In the data rows, the value 128 means zero.
Every row has a hidden score from 0 to 30. What is each row's score? 15 is about the middle. The score is a weighted sum of the row's numbers plus the product of two more (or one squared), each taken from its middle value.
[142  86 139 147 154 115 137 107  84 129 119 138 156 106 156 115 155  75
 173 109 131 128  77 169 143 120 170 151 194] 18
[204 126  45  73 191  87  96 128 116 204  50 205 118  90 186 109 188  74
 105 105  41 183   0 182 166  77 119 196 219] 15
[113 121 156 153  97  72  98 124  64 174 134 123 104 134 119 147 143 115
 125  92 113 143 127 104 152 112 123 110 164] 16
[120  83  99 105 142 122 137 122 116 115 123 108 130 152 146 154 151 125
 141 118 136 124 136 107 121 128 158 104 157] 13
[172 127 106  94 138 155 156 155 191 123 159 153 177 160 124  72 116 153
  84 178 147 122 178 147 153 155 120 127  87] 22
[110 106 148 135 138 104 143 136 143 166 149 136 147 143 138 110 116 151
  97 133 134 106 123 111 153 120 123 142 127] 13
[133 155 187 127  61  63  64 128 120 131 155 134  74 141 150 100 143 162
 181 109 161 105  98 119 149 183 142 133 130] 12
[132  71  92  74 130 116  96 139  96  98 113  89 127 179 153 185 158 119
 118  89 163 155 129  85 123 120 150 109 169] 15
[135  89 136 119 142 134 132 138 104 107 123 112 147 135 137 137 131 112
 140 112 145 127 134 145 138 137 168 125 164] 14
[111 126 119 132 115 178 103  93  92 130 176 148 153 129 153 144 212 122
  93  45  95 137  68 146  86 139 143 199 148] 26
[117 169 158  50  97  88 138 156 196 109  88  87 103 131  81 155  88 156
  96 180  91 131 153 134 170  90  99 171  65] 14
[133 162 139  77 102  88 115 153 170 126 114  86 105 139 105 164 115 144
  97 146 105 151 148  97 159  99 110 171  88] 17
[153 150 113 129 148 158 152 132 143 100 138 123 144 106 132 120 114 141
 112 150 136 147 145 131 116 148 131 113 123] 13
[138 130 103 117 141 151 159 112 138  86 119 128 137 143 123 129 122 132
 136 142 160 143 145 140 106 139 135 101 128] 12
[ 15 139  64 125  39 155 120 182 131  71  63 125  21 102  83 176 178  95
 112 211 186 148 181 212 198 149 202  72 183] 21
[153 124 128 135 106 123 141 109 110 104 121 152 143 131 140 116 130 117
 161 123 150 122 131 138 123 138 136 110 134] 12
[149 171 151 116  74 120 110  96 134 105 143 157  69 146 148 102 150 184
 182 118 186 115 108 164  83 170 113  70 125] 11
[108  54 212 177 255 217 206 111 219 154  87  79 181 126  91 185 165  89
 206  53  16  61  94 170 178  82 219 254  92] 20
[  0  74 164 155 160  86 117 132 135 175 146 127 177 141  78 122 116  94
  87 142 125 136  85 105 195  79  99 117 125] 20
[137 135 159 140 118  88  76 133  74 166 148  98  89 118  93 107 120 126
 107 139 102 152 161 166 158 135 157  74 171] 25
[119 145 137 120 118 133 111  99 147 106 165 138 146 153 121 117 151 131
  97 108 139 137  82 104 145 105 127 159 138] 17
[142 128 139 146 154 165 161 125 131 100 138 128 156 104 136 125 125 130
 141 108 129 144 128 130 123 137 129 145 127] 16
[148 144 156 115 107  90  94 137 126 104 104 118 119 134 134 128 134 105
 167 122 141 130 127  96 163 149 175 157 138] 9
[132  97 105 116 136 156 149 145 110 160 139 160 168 106 156 104 156 154
  82 105 129 129 135 164 128 168 109 155 127] 20
[160 177 154 114 152 118  96 170 207 110 139 105 132 143  71 115 104 123
 128 136  92 142 131  86 199 161 183 246  77] 16
[149 152 108 127 136 157 129 125 138 114 137 115 113 133 146 136 102 140
 135 141 126 171 155 110  99 109 110 125 114] 15
[134 131 152 153 105 124 112  87  85  97 127 127 127 118 148 127 148 103
 174 101 151 135 100 129 116 114 147 121 167] 13
[109 131 138  80 173 148 175 134 185 113 103 177 159 152  81  66 107 126
 135 140 158 126 156 153 128 102 132 121 119] 15
[123 107 136 129 129 116 132 155 128 153 157 135 155 125 139 109 114 141
 102 121 136 124 136 115 152 138 111 142 127] 17
[141  63  83  64 140 118 115 143 118  95 117 106 130 191 154 169 155 122
 122 105 173 146 149 100 122 128 160 104 179] 12
[142 183  45 151 139 183 159  91 198  73 104 120  93 111 100 148 120 101
  96 179 160 142 137 123  52 168 135 104  74] 20
[174 118 128 137  75  96  74 125 119 190 138 183 111 178 168 118 112  83
 190 130 103 146 163 125 120 100 120 129 103] 21
[ 73 107 126 157 188 190 153 138 142  97 131 110 164  77 118 133  80 179
 109 182 148 163 154 142 109 109 121  83 115] 16
[138 112 123 137 136 138 137 136 127 115 131 135 144 122 148 115 113 131
 132 138 140 127 143 145 120 132 133 110 129] 14
[135  96 158 151  97 120  60 175  76 201 163  94  92 128 207 132  91 132
 152 112  80 167 145 118 136  84 124 156 160] 20
[119 130 122 152 132 124 144 102 117 129 132 120 141 111 143 138 157 138
 152 129 108 117 135 102 126 133 120 105 122] 14
[141 158 122 155 115 155 145 131  92 128 150 127 110 128 118 167 125 152
 146 117  83 145 124 100 101 134 128 122 117] 16
[125 138 155 118 122 106 118 148 147 131 122 129 136 132 121 109 114 139
 121 134 128 121 123 109 172 148 147 165 114] 12
[139 100 153 128 109 113 140 104  89 117 114 134 146 106 147 117 140 113
 160 115 152  99 119 155 103 123 132 116 148] 16
[146 145 146 168  95 117 127  88  66  98 114 126 117 104 151 143 149 106
 183  97 154 138 112 112 107 123 136 109 158] 10
[113 139 118 125 133 131 143 137 146 132 140 136 134 138 112 128 111 130
  90 148 132 142 141 126 142 123 111 115 111] 15
[108 107 157 149 115  89 114 136 132 174 138 136 153 134 136 130 138 136
  85 115 119 120 100 101 163 123  83 143 109] 16
[139 118  96 129 154 185 109 146 147 141 154  71 103 131 203 135 101 140
 179 185  53 138 198 124  79 106 142  98 119] 19
[128 151 147 159 100 107 117 101 103 131 112 133 122 132 131 164 157 110
 125 101 124 149  93  84 148 114  90 122 112] 13
[149 114 123 117 146 166 166 120 135  73 122 143 158 119 138 101 114 125
 152 150 167 125 150 164 108 153 148  94 134] 13
[177 149 136 110 139 178  80 164 157 129 107 116  92 144 172 125 101 137
 160 141  83 169 174 134  87  85 126 135 106] 17
[137 117 135 135 133 133 148 122 117 110 128 136 144 118 141 119 116 126
 137 133 153 124 139 139 127 141 132 112 137] 11
[134 135 159 121 118 137 137 142 113 166  92 149 130 139 122 152 148 157
 118  84  78  94 111 135 134 111 137 139 125] 15
[138  12  70  11 134  91  76 159  89  77  99  68  99 239 171 223 178 108
 124  62 179 154 137  65 118 115 214 105 221] 9
[118 145 117 143 137 142  86 143 125 159 175 105  86 148 151 107  69 109
 166 144  95 201 173 103  92  55 119 150 137] 21
[121 131 123 133 111 140 136 130 117 130 122 142 152 116 160 126 123 135
 118 114 135 116 138 123 114 153 116 138 130] 13
[188 148  45 121 153 106 127 117 114 162 104 161 113  94 120 145 143  92
 111 116  70 153  54 156 140 105 127 161 181] 13
[180 137 192  20 186 129 126 118 237 144  24 159 153 204 117  74 183 147
 133 131 145  26 137 138  84  82 162 132  94] 13
[ 66 127 175 109  47  24 131 140 103 176  81  79  77  98 102 212 113 141
  93 130  78 118 114 138 177  43  70 146 109] 13
[105 145 140 161 124  95 113 153 147 191 157 127 131 136 121 159 123 157
  50 108  88 145 108  64 172 110  56 169  71] 18
[145 122 122 114 120 149 126  85 105  68 113 127 134 139 143 129 162 111
 159 104 169 137 112 134 108 122 155 111 171] 12
[179  99 138  45 148 164 125 144 151  85  45 145 128 165 146 140 163 141
 154  77 147 110 148 142 100 109 146  95 142] 11
[132 149 141 113 126 125 145 116 166 143  93 154 117 153 124 119 141 173
 121 126 149 105 122 158 128 119 115 106 108] 10
[131  94 151 140 115 121 134 115  83 112 117 141 144 110 150 114 128 110
 168 118 156 109 120 150 133 145 148 101 166] 13
[137 126 143 182 153 121 136 124 130 132 151 109 137 121 130 158 133 103
 145  88 116 150 123 106 129 109 126 179 109] 17
[149 143 123 144 120 152 156 101 103  73 118 136 146 108 145 125 138 112
 174 126 161 145 136 129  99 132 139 100 139] 14
[166 114 170 102 130 155 148 106 114  87  30 166 138 117 141 111 154 113
 195  86 156  86 129 188 108 126 155  82 152] 10
[129 129 136 111 141 131 133 137 133 134 145 144 129 146  97  97 108 143
 105 152 130 145 165 148 131 139 119  86 131] 17
[142  89 130 102 141 130 145 144 126 115  99 136 153 140 145 122 136 134
 124 112 148 112 141 148 125 133 147 105 152] 14
[147 152 112 138 141 162 115 135 146 104 131  95 122 131 152 140 108 136
 125 160 108 160 144 136 113 112 112 109 109] 16
[132 136 104 106 155 157 157 160 180 124 155 139 156 136 125 109  94 163
  76 154 129 147 155 114 135 144  92 136  89] 18
[150 162  90 147 144 102 120  86  95 140 116 143 103 113 136 136 137  94
 139 134 107 189  96 135 115 100 121 120 162] 10
[139   0  82   0 133 134  72 142  88  16  49  70 137 255 172 230 206  65
 122  67 209 144  97 129 151 136 204  47 237] 10
[ 96 150 141  63  87  87 166 147 171 136 100  82  99 113  89 190  81 168
  70 166  79 138 154 147 150  53  40 145  69] 17
[140 151 158 186 162 185 157 100  97  87 126  97 120 101 102 185 115  81
 205  86  87 159 107 129  99 106 178 174 125] 15
[152 155 130 149 127 154 145  91 105  83 123 127 127 105 140 134 139 117
 183 131 135 138 141 111  95 134 124 101 134] 12
[135 156 117 144 141 162 166  90 136  83 117 125 131 125 114 131 126 138
 139 150 145 144 136 124 106 125 132 107 118] 11
[131  60 157 138 121  99 112 159  88 137 157 143 159 110 175 102 123 126
 145  95 140 102 127 140 139 167 134 123 150] 22
[119 113 137 145 122 104 129 139 117 166 146 135 138 124 139 130 114 141
 102 116 124 124 129 108 162 127 108 142 128] 12
[ 69  67 135 148 159 129 166  95 132 131 113 102 158 112 142 141 171 118
 176 165  79  44 121 123 156 165 129  60  90] 17
[ 32 132 123 185 201 200 152 138 160 113 139  86 159  65 100 158  71 221
  71 206 130 193 151 110 111  65 100  85  93] 25
[116 130 104 105 137 151 145 128 159 122 130 132 123 147 120 102 114 132
 118 183 148 137 174 164 122 121 133  92 131] 15
[220 116  73 169 111 138  95 137  51 174 193 151 101 149  24 161 120  75
 145  71  78  75 109 132 131 178 118 161 176] 20
[ 34  89 155 226  85 188 138 190   0 191 181  85 103  87  82 255 119 217
 151 118   0 122 114 155  88 141 222  83 144] 27
[120 157 108 127  60  62 116  81 146 178  94 199 101 205 100 140 180  71
 151 158 147 106 143  94 126  86 127 112  94] 19
[142 130 150 104 132 138 130 153 137  90 118 123 152 116 132  93 110 135
 131 152 151 113 136 149 155 166 170 132 138] 13
[122 131  87 194  79 119  83 124 136 138 141  88  45  69 155 150 154 110
 128 143 119  59  87 117  78 234 177 100 121] 13
[111 100 141 169 189 143 166 111 148 144 143  94 155 120 119 149 140 107
 152 129  90 119 144 138 139 133 162 141 112] 16
[116  47 196  89 192 146 118 161 187  71  91  92 173 151  87 102 126  64
 187 130 139 100 115 200 239 174 255 234 141] 17
[124  61 131  87 149 147 155 159 140 111 139 155 194 131 147  81 104 134
 116 146 158  90 140 190 146 174 153 112 151] 17
[187  52  40  46 163 136  47 192 128 101 154  30  72 219 203 198 127 129
 108 134 132 187 187 108  92  94 219  98 190] 17
[161 136 106 114 156 198 189  98 150  35 103 128 152 131 130  98 110 124
 167 169 189 138 163 177  87 144 146  80 127] 12
[109 160 122 148 136 110 141 116 142 141 166 132 137 131  92 106 119 126
 119 123 133 155 134  86 127 102 104 150 121] 18
[112 103 136 143 105 122 122 125  87  98 115 121 121 117 141 125 144 110
 150 126 165 115 115 168 153 143 180 112 178] 14
[ 83 129  73 130 121 115 107 145 166 143 158 122  78 149  98 128 124 102
  85 115 154 137 109  78  92 163 140 155 123] 19
[116 121 152 119 159  89 100 168 154 139 130  93 100 109  95 121  96 118
 139 111 124 110 127 101 174 166 152 197  75] 13
[147 150 128  99 140 113 117 141 154 116 119 138 138 124 129  91 114 123
 131 151 126 146 112 122 157 155 143 168 123] 13
[ 85 170 112 128 156 127 171 104 163 111 149 140 142 146  78  86  97 111
 129 155 159 167 135 114 115  98 126 131 123] 16
[193  95  68 133 124 146 121 149 100 134 172 143 138 102  76 123 104 110
 122 101  86  81 124 151 137 190 143 128 176] 18
[135 129 102 105 165 158 167 148 189 130 142 142 158 145 112 108  97 162
  72 165 136 135 164 135 131 140 100 131  87] 16
[108 144 158 151  99 137 128 157 122 198 213 128 108 168 122 156 125 205
 118 101  46  97 106 106  98 163 126 165  91] 25
[126 109 124 129 143 140 149 123 120 107 120 139 151 116 145 109 122 124
 135 140 160 125 129 160 130 146 134 105 139] 13
[137  77 148 105 148 135 168 103 118  96 116 153 182 137 146  74 132 111
 164 157 190  75 136 179  98 151 162  85 161] 18
[149 116 106 152 126 111 119 140 125 159 163 129 137 119 119 130 125 137
  96 113 109 129 135 108 144 139 112 142 123] 17
[160 116 117 142 118 115 123 106  67 114 112 144 136  94 171 116 158  94
 168 106 139 145  82 153 130 133 142 128 191] 15
[137 108 133 134 125 118 139 120 128 130 126 149 153 137 138 114 131 127
 129 129 137 115 131 137 144 139 121 117 115] 13
[136 101 134 136 121 122 143 127 104 123 134 134 152 113 151 109 125 127
 139 124 142 109 129 149 138 146 135 115 155] 15
[124 176 131 123  75 173  87 141 132 136 101  88 126 138 213 131  85 141
 166 151 102 132 193  90  57 100 130 148 150] 13
[123 114 209  62 141 125 118 157 177 175   5 194 138 148 105  98 164 132
 129  54 117  63 114 169 164  81 114 129 115] 12
[125 111 113  89 160 156 155 134 188 111 162 143 166 156 125  87 111 156
  75 150 149 122 136 153 141 143 124 138 118] 16
[136 129 132 143 125 129 127 131 118 130 134 138 132 126 150 126 119 128
 142 126 126 138 135 117 124 119 120 123 129] 14
[190 130  91 179  91 119  93 130  66 161 177 130 107  92  80 151 131 114
 124  62  67 106  89 104 151 162 131 157 186] 17
[134 153 122 126 136 160 161 124 142  96 128 135 139 127 119 118 111 146
 121 138 138 143 139 122 121 130 119 119 120] 13
[134  61  96 102 139 110 125 154  96 158 135 146 157 127 179 114 153 129
 100 107 127 136  95 161 153 143 144 150 190] 20
[136 144 117 142 134 132 147 134 152 134 146 129 141 133 131 127 114 152
  98 135 128 141 138 108 132 123 107 138 106] 15
[142 113 170 159 111 124 114 111  86 123 103 135 141 131 122 151 153 103
 144  95 138 102  86 129 159 128  98 121 126] 13
[108 120 151 100 111  90 124 156 132 174 147 127 111 143  92 120 102 150
  75 151  97 141 158 142 163 115  87 108 122] 20
[140 149 110 150 125 131 146  94 124 104 121 118 117 136 122 144 138 131
 141 126 140 144 132 112 113 114 130 117 127] 11
[ 86  37 184 129 115 111 103 146 140 137 105 157 217 149 132 112 156 102
  60 123 130  86  53 189 241 158  66  98  86] 22
[  0 120 223 111 211   2 206   0 169 223 216 200 222 243   0   0 143   0
 209 203 251  19  93  82  19   0 175 141 200] 26
[137 122 136 101 109 130  88 154 129 156 152 105  89 142 160 120  86 147
 139 156  91 166 179 161  94  91 101 112 127] 20
[111 124 185 135  66  88 101 113 134 137 160 157  92 159 148 101 157 162
 136 116 175 100  71 190 154 193  87  85 109] 17
[132 105 167 117 112 104 104 155 112 123 132 135 145 112 146 104 123 124
 149 113 136 107 126 114 159 163 140 148 132] 15
[107  97 123 100 133 134 150 171 159 142 132 138 181 134 145  96  87 162
  81 148 133 102 152 137 149 166 117 138 124] 15
[112  44 133 108 106  67 117 140  67 159 109 120 130 140 160 147 154 113
 122  98 137 107 100 147 168 118 156 129 195] 18
[156 106 125 143 148 127 113 167 116 124 161  83 123 106 158 119 108 168
  98 142 111 107 128 163 148 151 188 114 150] 20
[127 153 108 131 139 131 138 138 135 120 138 116 104 114 111 142 107 147
 120 127 130 134 136  98 120 134 102 133  88] 15
[108 120 142 155 116  85 123 149 118 193 155 125 131 125 143 141 119 142
  88 103 102 133 117  85 164 125  98 161 111] 15
[ 93 117 132 134  99 136 162 108 118 126  88 116 164 111 164 129 139 134
 164 145 120  65 146 125 118 158 159 105 151] 12
[138 136  92 131 147 218 158 106  85  85 114 152 159  65 159 125 170 131
 139 103 147 173 146 176  53 166 112 122 133] 21
[160 114 134 134 130 110  82 187 114 145 177  88 123  81 169 124 109 157
  82 126  97 130 122 121 160 142 142 149 150] 18
[145  71 197  83 129 130 141 151 118 148  37 173 149 122 143 107 146 139
 159  73 120  57 122 205 146 131 147 109 151] 20
[129 140 129 140 129 130 143 121 124 128 128 137 139 122 128 128 121 137
 118 126 134 135 129 113 129 129 115 127 114] 12
[109  64 131 122 135 109 152 145 124 153 131 144 178 132 144 102 116 133
 106 138 153  93 134 173 167 150 147 111 155] 14
[128 117 124 150 119 107 128 146  91 167 153 134 126 123 145 149 126 140
 115 109  81 131  99 112 135 132 124 146 135] 18
[ 92  84 150 128 132 125 107 149 124 150 168 136 162 126 146 109 135 151
  81 105 128 119  99 128 163 126 121 156 153] 20
[189 122 146  88 137 132  85 153 126 157  47 166 117 117 141 115 155 118
 157  65  85  99 102 161 144 110 137 149 159] 14
[ 92 140 107 127  99 148 126 121 140  84 123 130 105 136 112 134 149 122
 119 153 160 144 137 155 148 125 148 113 155] 15
[125 124 117 138 137 125 151 119 136 120 134 138 142 131 129 126 121 136
 118 136 142 131 142 129 125 128 115 118 114] 13
[120 135 116  95 123 153 180 113 152  91  94 122 152 126 124 126 107 138
 129 171 151 118 152 166 117 128 124  99 116] 13
[155 152 116 147 136 140 137 121 118 109 136 107 129  98 140 133 129 133
 120 135 139 144 135 134 117 142 136 112 127] 13
[132 153 131 136 129 122 128 103 115 131 128 138 103 134  94 117 113 120
 126 147 126 160 158 144 120 124 122  75 137] 12
[196 168  68 161 205 157  86 177 164  95 207   0  94  61 180 135 114 199
  57 213  75 116 160 149 135 155 217  89 120] 16
[119 109 130 137 131 115 145 131 121 137 129 135 146 127 134 120 120 134
 115 128 142 122 132 130 142 133 123 120 133] 13
[134 129 126 147 114 138 148 100 109  91 104 123 141 113 145 124 131 113
 159 135 160 122 139 152 111 135 148 100 151] 11
[133 127 126 167 104  98 119 132 100 164 147 123 129 121 123 147 123 135
 108 100 105 123 113  98 151 129 105 150 139] 14
[154 171 142 117 126 146 121 118 149 108  78 139 111 122 110 125 137 129
 140 115 136 115 124 100 103 134 127 140  93] 11
[130 155 124 145 119 147 153 110 124  97 114 129 139 116 141 127 124 136
 145 130 145 138 139 122 108 133 124 119 128] 12
[131 114 162 121 145 108 146  99 139 164 160 149 170 157 142  79 142 127
 127 143 153  73 126  98  86 108 103 124 120] 18
[ 75 112 150 156 131 135 134 148 122 154 126 110 156  93 135 142  94 164
  91 152 127 129 134 113 141 110 114 122 131] 13
[ 49 174  81 125  70 155 123 152 145  90  98 124  58 111  89 165 170 124
  94 185 155 166 165 153 172 121 149 108 144] 23
[143  94  63  69 146 134 127 120 130  67 109  86 107 206 147 193 149 126
 127 103 170 177 148  81  84 108 166 100 162] 12
[142 164 126 156 113 136 138 110 110 127 143 129 116 122 124 157 135 146
 135 111 101 147 124  90 112 116 109 132 108] 14
[134 153 136 146 120 138 143 117 113 112 135 127 132 115 129 131 129 132
 135 116 139 145 132 105 125 124 114 121 132] 13
[133 159 104 136 140 138 151 128 157 127 145 130 137 136 117 134 116 155
  90 142 129 151 147 102 125 115 100 129  96] 16
[126 128 169 133 126 109 115  85 134 143 163 147 153 152 138  99 156 124
 121 118 141  95  87  84 110  94 115 143 131] 16
[146 148  67 104 126  66  69 153 147 156  94 159  83 106 134 121 157  67
 110 169 100 164  57 137 193 154 163 199 172] 12
[118 139 146 163  99  83 121 129 117 196 148 155 125 148 128 135 140 126
 107 105 117 133 111  71 154 109 101 148 110] 16
[154 163 126 142 157 160 131 137 123 102 156  98 110 137 112 147  97 138
 120 153 138 140 133 121 111 130 125 122 121] 12
[ 56 108 138 168 176 120  53 116 158 157 224  35 137 103 157 150 162 180
  46 163  64  89  61  96 181  92 191 134 145] 17
[ 80  47 161 107  67  67 124 178  89 159 112 115 121 103 141 134 127 131
 117 129 134  85 134 194 197 132 139 123 167] 21
[126 133 132 146 131 122 143 128 129 134 136 126 132 122 132 132 116 139
 113 128 134 135 132 115 136 125 110 127 123] 12
[ 63 129 127 111 167 110 175 114 153 131 165 147 169 144  64  53  89  80
 139 155 177 144 149 137 139 105 143 132 159] 18
[151  67  85  45 127 131 104 163  87 120  93  79  80 228 139 255 185 156
 130  50  76 132 139  84  82  98 192 108 167] 15
[ 90 183 133 152 118 104 136 120 147 148 116  84  96 104  94 198 105 181
  82 140  96 173 129  83 125  52  47 142  69] 18
[130 133 153 140  88 123 122 110  96 103 143 142 110 111 157 110 143 159
 175 123 179 127 119 164  99 167 130  77 151] 13
[123 116 161  94 144 131 147  99 155 142 139 122 145 151 132  99 114 129
 145 188 140  87 148 133  50  62 106 104 113] 18
[132 107 144 142 163 149 154 143 131 127 150 118 153 155 112 136  99 138
 121 130 146 114 121 127 146 135 118 162 126] 14
[125 159 131 155 111 135 126  98 122 108 130 126 125 140 120 155 141 126
 119 121 119 148  99 113 124 112 108 128 107] 15
[131 135 144 150 119 119 126 131  99 130 141 116 117 100 144 137 118 143
 121 118 121 128 110 108 145 130 136 130 150] 11
[ 39 172 189  45  38  75  73  38 202  87 144  55  55 154  45 193 153  79
  60 115  88 112   0 137 138   0  95 230 125] 20
[124 151 132 146 119 116 132 133 124 152 141 135 131 121 129 135 121 148
  98 115 114 145 128  87 141 116  91 141 115] 14
[136 120 146 124 135 125 145 109 123 130 132 140 157 122 141 104 133 124
 141 134 158  99 119 136 106 125 137 116 141] 13
[137 113 134 147 124 126 148 112 110 102 121 131 146 117 142 117 128 126
 151 125 153 124 125 151 119 138 142 103 140] 13
[125 144 131 146 124 121 131 127 137 148 141 131 145 132 130 137 129 145
  91 124 122 136 118  92 140 117  85 140  97] 16
[126 123 162 147  98 117  86 134 106 141 147 125 104 156 139 130 126 137
 143 123 132 135 108 145 139 131  94 107 131] 18
[172 149  24 104 180 109 132 121 133 166 125 170 139 101 169 114 143  95
  83 163  80 212  39 154 143 105 107 177 168] 17
[119  84 116 106 171 146 152 147 139 122 132 103 143 163 132 162 123 129
 112 106 124 140 129 108 142 128 157 151 150] 13
[ 90  87 149 126  97 118 116 157 119 119 108 136 133 125 132 117 142 120
 121 140 149 111 123 164 194 156 143 119 145] 17
[ 97 144 132 133 121 100 164  80 133 121 130 191 145 164  69  68 113  64
 184 143 166 136 130 132 127 100 150 113 145] 13
